In the rows, 128 means zero.
A single turn carries every row of the set below to another of its rows. Some are shown first; where does it send the rows asked next?
z_729: [113 120 123  88 126 168 109 120 141 134 130  72 116 130 146 147 143  99
 112  84 159 109 117 144 108 142 118 156 122 123 143 126 107 109 125  99
 104  98 132 118 161 123 125 162 132 148 125 132]
z_426: [147 116 176 110 140 112 152 156 111 165 135 140 113  98 100 103  69 110
 127  95 114 173 105 127 155 148 112 154 104 130 155 151 142 156  96 120
 129 120 142 146 132 118 131 144 160 116 160  90]
z_457: [152 123 158 127 145 124 155 165 124 162 140 150 107  78  98 107  63 119
 113 104 114 174 101 137 145 163 114 127  97 148 156 146 127 143 109 119
 124 122 122 152 124 107 114 134 160 133 145  89]
z_588: [105 146 121  90 117 168 106 125 149 142 143  79 107 109 134 134 145 127
 113  75 155 125 127 133 118 149 126 168 130 131 148 136 111 109 109 100
  95  91 140 118 149 126 134 153 143 156 119 131]
z_857: [124 117 158 119 129 121 146 123 133 123 106 142 105 116 101 110  46  93
 135 104  99 174 134 145 142 160 148 147 131 155 156 140 137 137 103 135
 164 124 143 130 129 128 113 124 153  89 153  78]
z_268: [152 121 122 145 121 161 140 137 155 118 137 108  86 110 120 133  88 121
  90 126 154 106 138 144 114 169 158 133  80 153 165 132 108 131 162 123
 120 128  83 130 105 139  96 146 135 145  87 113]
z_329: [129 122 120 147 155 146 128 128 147 136 142  88 102 169 140 148 136 113
  99 150 131  86 157 131 102 134 138 162 129 125 134 128 123 165 126  79
 120 139 145 118 157 140 129 166 110  84 109 123]
z_336: [109 143 117 158 163 146 123 140 143 138 126 110 109 168 125 139 115 128
 102 140 107 110 167 117 107 139 154 151 138 143 146 123 125 174 125  84
 134 145 163 124 149 126 134 162 123  62 116 105]
z_603: [129  99 149 102 128 138 185 125 138 143 142 108 121 120 146 136 101  71
 153 125 141 138 128 133 133 143  86 164 121 105 131 144 130 142  67 108
 121 114 136 114 147 144 126 148 134  97 158 119]
z_607: [147 106 122 152 125 177 132 128 145  99 128 105  92 118 132 133  93 105
 101 131 153 100 137 159 110 161 158 130  91 143 155 124 110 117 166 121
 114 130  80 122 115 132  99 146 127 131  92 112]
z_294: [115 127 119  94 125 174 106 123 137 134 131  71 105 115 145 132 145 106
 116  77 159 122 118 138 116 144 119 163 125 115 148 132 111 115 128  91
  84 102 143 118 158 118 130 155 136 151 122 129]
z_174: [163 124 171 133 146 126 144 168 122 150 122 141 108  83  94 120  66 123
 113  93 125 154 120 128 134 167 129 112  89 148 151 145 127 155 130 125
 123 123 110 156  99 119 125 134 163 133 129  85]
z_436: [142  93 127 145 131 170 139 134 145 109 141 110  99 128 131 141 103 103
  92 136 155  87 140 158 107 157 146 137  94 139 156 120 110 112 153 116
 127 122  76 117 116 134  99 152 118 132  90 113]
z_613: [104 146 122  86 124 165 103 138 140 142 136  93 116 112 132 126 140 121
 123  69 140 129 113 132 112 146 115 147 135 133 135 125 101 103 104 100
  99  99 147 133 164 112 147 144 153 155 129 122]
z_953: [144 107 128 149 136 165 146 153 137 115 133 128  99 107 114 132  84 122
  91 122 145 110 128 152 109 165 154 115  78 152 162 120 107 128 154 127
 122 128  76 142 104 119 102 141 140 144  98  98]
z_119: [135  86 144 110 133 137 188 118 132 133 126 107 128 104 139 135  66  53
 148 114 142 135 124 144 132 155 116 157 105 137 160 133 125 128  85 117
 137 124 103 104 123 132  98 148 124 112 141 128]
z_251: [142 105 146 124 139 135 174 128 142 138 146 132 131 126 143 120  82  58
 149 144 130 122 138 126 132 154 111 162 127 130 140 139 134 138  91 107
 146 136 101  97 138 150 117 154 119  63 134 119]
z_402: [159 128 132 141 144 157 134 155 129 118 135 122  98 103 106 134  90 130
 102 119 147 115 131 145 126 167 161 117  86 153 150 124 111 122 164 123
 116 129  75 140 105 125  88 151 134 139  88 111]
z_110: [140 135 162 142 144 121 141 139 140 149 155 138 131 114 107  90  67 115
 147 109  82 151 138 137 141 153 121 156 138 165 126 148 134 128  62 140
 135 119 138 140 140 122 149 143 141  91 151  98]
z_431: [103 151 127  94 134 162 105 127 133 137 135  77 105 106 120 135 137 131
 125  65 133 136 135 134 126 149 126 153 144 141 128 128  93 105 107 104
  91  95 149 138 161 108 124 152 148 155 125 128]
z_651: [109 139 154 141 157 127 129 137 141 127 100 137 107 127  97 129  71 118
 114 105  93 156 171 121 127 158 149 138 148 155 147 135 135 169 123 112
 154 133 159 129 121 120 127 137 148  59 148  71]
z_96: [121 154 160 118 140 134 114 141 140 149 139 118 122  91 108 101  98 129
 140  71  99 150 145 128 124 159 118 144 157 166 112 140 114 113  67 116
 113 106 142 140 137 109 160 137 161 120 145 103]
z_132: [111 135 150 138 148 129 137 130 138 136 105 151 109 120  99 126  54 116
 125 127  91 174 135 133 138 150 148 138 132 159 154 137 146 154 111 111
 164 133 155 131 125 118 115 125 148  68 155  79]
z_339: [112 150 148 124 144 130 129 139 154 151 152 134 131  97 105  99  86 126
 145  93  80 165 128 134 141 154 110 149 152 163 123 139 129 119  65 120
 129 113 150 142 148 106 148 126 144 111 151  99]
z_260: [114 153 125 152 168 147 122 138 146 127 128 105  95 159 112 150 125 142
 105 138 114 117 177 117 128 134 152 153 138 127 133 130 126 173 141  94
 124 141 156 136 149 136 120 158 125  62 116 101]
z_481: [127 137 119 167 154 160 121 126 146 130 141  89 107 161 138 141 129 123
 110 148 124  91 164 131 114 135 141 163 129 130 139 135 130 170 129  91
 107 138 147 120 151 133 135 171 111  75 108 121]
z_954: [116 155 122 157 148 150 119 125 155 138 138  98 103 166 131 147 119 135
  99 145 124 101 169 117 112 143 154 164 129 143 152 142 123 177 134  97
 122 131 153 119 151 140 125 174 118  69 117 115]

z_588 moves to z_954
z_251 moves to z_119
z_132 moves to z_457
Now these:
z_96 moves to z_651
z_613 moves to z_336
z_110 moves to z_857
z_329 moves to z_436
z_607 moves to z_294
z_431 moves to z_260

A single turn carries every row of the set below to another of its rows. Some are shown first; where does it send the rows asked next?
z_489: [147  95  92 160  97 110 131 131 123 173 154 162 125 159 163 135 122 148
 155 123 104 169 151 140 156 143 131  72 113 152 113 136 134 154  91 102
 140 165 145 191 133  91]
z_843: [183  96 119 148 139  91 167 114 130  93 111 181 139  61 180 163 124 114
 179 189 140 124 165 136 125 146 143 124 156 144 166 115 133 115 144 106
 131 150 122 181 142 136]
z_722: [153  74 103 168 102 106 125 126 139 175 162 159 113 146 167 128 129 142
 172 118 104 169 149 150 145 140 119  75 112 142 128 139 124 171  91 121
 122 165 149 180 134  89]
z_932: [161  88 125 140 166  94 180 103 119  99 109 170 139  89 158 180 109  83
 153 173 128 145 160 177 135 144 152 133 107 139 144 119 103 164 102 104
 121 104 152 147 146 157]
z_564: [149  93 105 176  95 111 135 132 145 163 158 167 111 160 169 131 133 153
 173 119 109 162 142 142 138 138 119  73 116 148 126 145 127 139  96 109
 121 171 143 185 135  94]
z_894: [148  75 121 133 160 109 168 132 106  97 117 164 138 100 146 169 121  84
 144 164 105 147 154 160 150 141 161 147  97 154 139 121 102 165  96 106
 139 105 158 133 134 168]
z_282: [171 121 137 162 155  97 170  94 135  91 107 174 148  67 168 163 130 118
 142 144 114 133 161 125 111 107 181 129 142 104 130 141 120 157 129 129
 103 121 123 153 158 122]
z_170: [146 104  94 164  92 108 134 136 128 166 146 170 122 163 166 136 124 155
 162 122 118 164 141 136 152 138 132  75 111 152 124 132 134 135  97 101
 131 166 148 190 142  79]
z_151: [173 108 131 145 161  90 184  92 131  83  97 191 138 104 168 186 121 103
 153 165 137 140 156 166 120 136 154 127 110 138 151 128  96 126 103 103
 115 113 145 152 150 152]
z_915: [159 108 133 160 160 100 173 105 124 105 120 151 151  60 159 158 119  99
 137 151 100 137 171 136 125 115 178 127 143 107 109 142 128 187 125 123
 116 114 122 153 148 139]
z_609: [152  94 104 177  98 104 136 126 148 166 155 167 111 151 171 134 128 151
 179 123 121 162 140 149 135 139 115  73 115 142 135 138 128 145 101 110
 111 168 147 187 146  81]
z_585: [167 108 133 139 151 106 173 112 125  68  96 198 135 124 163 178 138 118
 143 151 121 140 145 142 127 129 165 139 102 152 154 133  90 106  98 104
 130 121 149 142 143 160]
z_967: [140 104 128 159 151 119 169 142 113 100 124 143 151  72 146 147 127 100
 133 147  85 132 161 122 138 113 184 142 137 124 102 141 133 178 123 114
 131 119 128 147 141 153]
z_730: [172  53 116 123 143 107 133 134 105 104 134 165 144  58 168 145 138 103
 158 175  90 143 173 123 152 144 156 145 138 152 155 112 124 165 121 131
 163 148 137 156 118 151]
z_922: [142 117 130 158 139 125 167 154 117  84 115 160 145  88 151 146 143 121
 134 136  88 127 145 101 134 102 189 152 130 132 119 142 128 144 125 114
 128 127 130 142 148 142]
z_654: [153  88 126 130 151 116 164 136 110  79 109 180 137 120 150 167 139 106
 138 150 100 145 145 137 146 132 168 152  95 162 143 128  93 130  93 106
 145 116 158 132 134 170]
z_619: [152  83 102 171 101 102 131 122 145 173 158 162 110 142 170 133 125 143
 179 123 117 166 145 154 141 140 115  74 113 139 137 135 126 164  99 119
 110 163 149 182 144  78]
z_827: [153  85  92 156 103 100 126 115 123 179 155 164 129 148 168 137 118 141
 156 123 109 175 157 147 155 144 130  68 112 143 119 133 132 172  89 114
 135 160 148 190 135  82]
z_658: [177  74 123 128 135 113 140 136 112  86 126 182 146  86 173 144 151 124
 150 164  87 137 169 105 143 138 163 139 144 162 146 127 118 120 118 119
 176 160 128 164 111 167]
z_985: [159  90  94 157 102  95 128 109 130 176 148 170 124 143 173 142 119 147
 162 124 123 173 152 148 146 140 126  70 110 137 134 129 129 165  95 118
 121 159 150 190 147  65]
z_28: [160 126 136 158 140 113 167 125 132  76 103 178 145  84 164 157 145 130
 139 134 106 127 145 103 117 100 188 144 134 118 136 143 120 132 130 122
 110 128 128 147 161 124]
z_198: [149  83 106 169  99 111 126 131 139 168 163 163 114 159 166 127 135 149
 167 115 100 168 146 143 143 139 122  74 113 147 122 145 123 155  90 114
 130 168 147 181 130  99]
z_59: [182 101 125 143 133 104 158 124 128  79 115 191 143  88 181 155 144 132
 163 174 117 125 163 113 128 142 155 126 153 157 153 128 124  90 131 106
 155 162 119 180 126 157]
z_178: [154 101  93 163  94 100 133 122 131 168 140 174 121 152 171 141 123 155
 166 123 128 166 140 139 147 137 128  74 110 145 139 128 131 143 100 109
 118 163 149 190 151  64]
z_395: [177  65 112 136 145  93 152 120 117 109 124 164 139  42 173 155 121  96
 176 189 123 134 170 144 140 149 143 136 146 143 168 105 134 162 136 122
 134 140 134 167 137 131]

z_722 moves to z_619
z_59 moves to z_658
z_922 moves to z_967
Now these:
z_985 moves to z_178
z_585 moves to z_654

